Named moves (each a turn or a mirror), then the moves between two rows, first move first; the first pair answered:
H:
[-13   4  -4  24 -10 -15   1  14   4   0] => [-13   1 -10  18  -8 -20   3  12   2   0]
[ 15   5  32   5  21   9 -21  13  -1   3] => [ 11  -8   4 -17  41 -14   2   8  -4   9]
[-17  -7 -29  -8 -17  -2  22  -7   1  -7] => [-15   5  -2  13 -34  19   1  -1   5 -13]
Z:
[ 9 -9 -1  3 18 22 -7  6 -8 -3] => [ -1  -3  -5  18   8 -22   3  15 -11  -6]
[ 12  -7  -6  -2  38  -4  -2  15  -3 -13] => [ 16  -4  -4   4  33 -23   1  17  -1 -10]
[ -7  14   8  12 -32  15  -3  -3  -9   3] => [ -5  13   9  10 -30  15  -4  -3  -9   6]
[ 23  12 -32  19  -8  11   9 -12  15 -13] => [ 15   9 -35  24  -4  15  11  -9   9 -17]
D:
[  6  -2  -2 -28 -10 -11   4 -19   0  18] => [  7  -3  -4 -28  -8 -16   4 -21  -2  16]
[  1  -2  -4  -8   5 -27  10  13   7   3] => [ -1   0   8  -4   0 -29   5  16   6   7]
[ -8  -2 -21   8 -16   8  22  -9 -11 -14] => [ -6  -2 -20  13  -7  -4  26  -4  -9 -17]
[-12   2  -7   4 -24  25   1  -5  -3   0] => [ -9  -2 -23   1 -15  20  10  -7   2  -3]
Now pairs of rows:
(2 to 3 moves a pair)
[ 11  13  17  15  -7 -11 -12   3   6  -4] => [ -9   2  10  20  -1  -2  -7  16  -3 -12] => Z Z
[  8  11  21  13 -26 -19   0  -1  -1  12] => [  4   4  13  -5 -20 -33   9  -2  -3  18] => H D
[  4   5 -25   7  -1 -23  18  -3   3  -9] => [31 14  0  5  2  6 -6 -8 19 -5] => Z D H
[-27   5   8  28 -18  17  -7  21  -9 -13] => [  7  12  18   8 -15  39 -23   0   5  -3] => Z Z
[  6   5   1  12   5  29 -13   8   5  -6] => [ 18  20   6   8 -12   5 -15  -2  13   3] => Z Z D
[ 12  -4   1 -33  24 -18  10  -6  -4  26] => [-27   5  23  24  -3 -13   0  28 -15   3] => Z H Z
[ -9  -2  14   8 -13   2  -8   7 -10   9] => [ -8  -4  17   5  -9  10 -12   5  -8   9] => Z Z
[ -6 -10 -27  -3   8 -11  23   4  -5   2] => [  5 -12 -21 -17  16  16  12  -7   1   4] => Z Z
[  4   4  10 -15  -7 -37   1 -12   2  12] => [ -5 -10   2 -15   7  37 -11  -9  -5  -1] => H Z D
[ -6 -17 -13 -20   9  20  11   2  -7  -8] => [ -5  10  20  14 -25  -2  -4  14   2 -10] => Z H
[ 13   5  13 -13  -6  20 -16 -13   6   7] => [-14 -17 -20  -7  16 -10  11   5 -11  -5] => H Z D
[-10  -3 -23  -7 -10  -5  14  -2  11   5] => [ -6  12   7  15 -17  -8  -5   8  13   1] => D D H
[-13  -3  11  -3 -21  -3  -6  11  -3   7] => [ -5  -5  -6 -22 -12   5   1  -2   0  12] => Z D H
[ -4   0 -23 -10   0 -16  15 -14   0   1] => [  2  18  15  19 -18  -2  -9   0   3  -5] => D H
[ -6  15  20  20 -19 -19   9   7 -11  17] => [ 10  -5  -7 -23  11  -4  17 -12  -7  28] => Z H
[ -5   0  -2  37  12 -18   3  17  16 -14] => [ -8   0   8  38   8 -20  -4  19  10  -9] => H D
[-34 -20 -19  -5   9  10   4   6 -18   0] => [-10   5  13  -9 -25 -30  -5  -9   0  20] => Z D D
[ 18   0   6 -20  31 -18   6  -3   1   5] => [  4   3  29   6  25   9 -13  15  -5  -6] => Z D H
[-27 -22 -16 -52  11  -1  17  -2  -7  17] => [-17 -13 -24 -29  -3  54  12  -7   5  -6] => H D D
[ 30  11 -13  11  -5  15   5 -11  22  -5] => [ 23  10 -18  20   0 -14  13  -4  19  -9] => Z D Z
[  5   9   3   0 -18  37 -10  -8  12   0] => [-12  -2 -37   5 -10  -3  24  -1   3  -6] => D H Z
[ 17   3 -24   1  14   5  10  -4  12 -10] => [ 16   6 -23   4  10  -8  12  -3  13 -10] => Z Z
[ -7  -2  17  21  26   1 -13  19   3  -6] => [  4   1   6   7  28 -31   0  11   9   0] => Z H
[ -1 -11 -18 -32  26  -3  26  -6   8   1] => [  5  -5 -16 -34  23 -14  27  -8  12   5] => Z Z
[ 26  21  29   3 -11   5 -25  -3  14  12] => [ 20  -3 -20 -33  11 -11  11 -19   7  20] => D H
[ -3   9  22   9  -6 -23 -12   3  -3  14] => [-23  -4  13  15   4   2 -10  15 -18   4] => Z Z
[-26   9  19  11 -41 -33   2   2  -9  12] => [ 12   5   9 -27 -21  37  -9 -27   7  18] => Z D
[-18 -12 -31   5  11 -36  22 -13 -18  -9] => [ -1 -20 -31  -8  42  -1  13 -15 -16 -11] => Z Z D
[  5  12  12  18 -20   4  -9   0   7  -5] => [  0   3  -1  12 -14  26  -7  -2   3  -8] => Z D
[  0 -20 -26 -22  16 -10  18 -11  -4   0] => [  3 -18 -30 -20  10  10  17 -14  -2  -3] => H D H
[ 33  12  -1  15  14 -20  -3   2   9  -3] => [ 22   0 -12 -11  15 -33   6  -6   0  10] => D D H
[-28 -19  10 -29  13  11  -7   1 -12  11] => [-25 -24  -8 -27  16  23   0  -3  -9   2] => H D D
[-14 -18   3 -16  19   7   1  11 -12  -1] => [-12  -7  25 -12  -8 -15  -7   6  -8   9] => Z D D
[ -6  -4  19  24   0   7 -14  19 -10  -3] => [  6 -19 -13 -15  22 -16   8   3  -6   9] => Z Z H
[-21   9  13   8 -30   6  -6   8  -6 -11] => [-10   8  16   0 -25  22 -14   0  -2  -8] => Z Z
[-17   8  26  13  -8  19  -9   6 -13  -2] => [-16  -2  -3   3  -2  36   5  -3 -11  -7] => D D
[ -5  -6  20 -35   9  19 -11 -18  -9  16] => [  3  -6   3 -31  14  35  -2 -23  -7   8] => D H D
[ -7   3  15  24 -20 -18  -7  -7  -4   8] => [  7  -4   9   3  -8  28 -13 -22   1  11] => Z D
[-21   1  25   6  -2   4 -22  17  -9   1] => [ -7   4  32  -2  -2   9 -26   8  -3   6] => Z Z
[  4   0 -12  16  13  -5   5  10   0 -11] => [  0   0  -6  11  15 -20   5  11  -5  -5] => D D H
[-34   7   9   4  -9  38  -3   8   1  -7] => [  1  10  -9 -25   6 -33  21 -11  15  13] => H D Z
[-26 -20 -24 -16  -4   1  11   5 -10   1] => [-21 -18 -20  -8   4 -23  12  13 -11  -2] => D D
[ -2  -4   2 -23  -4 -21  -7 -10   3  12] => [-21  -2  17   5 -14   0 -18  10  -4   0] => Z Z H
[-27 -11  -5 -16  11 -41   8  11 -14   7] => [-22   5  36  10  -5  19 -30  17  -9   0] => H Z Z
[-37  -1  17   5 -18 -24 -24  20 -17   9] => [ -3   8  22 -28 -22  17 -36 -13  -2  22] => Z D
[-16   3  17  17 -10  -7 -11  11 -13   2] => [-24 -11 -15  -9  -7   4   7  -3 -17   5] => D D H
[ -8  -4  20   9   9  14 -18  15  -2  -2] => [-13 -18 -11 -13  21   2   3   4  -7   0] => D H
[ 11   6  29  13 -20  16 -24  -3  13  -6] => [-25  -6   1  28 -23  12  -4  11  -1 -20] => D Z
[-20 -21   7 -10  16 -48  12  26 -19  -3] => [-30 -16  37 -12  -7 -25  -9  25 -21   7] => D D
[ 20   5  21   8 -10  -3 -10  -1   1   1] => [ 15  -2   6  -7   1 -26   2  -4  -3   8] => H D
[ -9 -18  -7 -28  25  -2   7  -6  -7  14] => [-29  -3  22  22  -4  -5  -6  18 -11   0] => H Z
[-16 -18   4   6  25 -20  11   5  -9   1] => [  1  -6  33  14  12  12 -16  -1   1   1] => H Z Z
[ 15  16  22  22  10  15 -10   9   2   1] => [13 11 11 11  5 37 -7 -1  4  1] => D D
[ 11   6  -1 -17 -16 -11   5 -18   8  11] => [-2 -2  1  2 -4 33 -6 -5  0 -8] => Z D H
[ -6   4 -11  33  -5 -32  15  21  -5 -13] => [ -6 -16 -26   4  29  32   9  13  -7 -13] => Z Z H
[-16 -15  -2 -24  -8  24  20  -2  -1   7] => [ -5   6  26  -3 -32  17   3  -2   8  10] => Z H Z
[ -1 -10  -1  17   2  22  -6  13  -8  -9] => [  0 -14  -4  12  17 -11   3  17 -10  -3] => H D D
[ -4  -5  31   7  29  40 -33  15 -10  -8] => [-26  -4   4  19  20 -47   2  26 -19  -5] => Z H
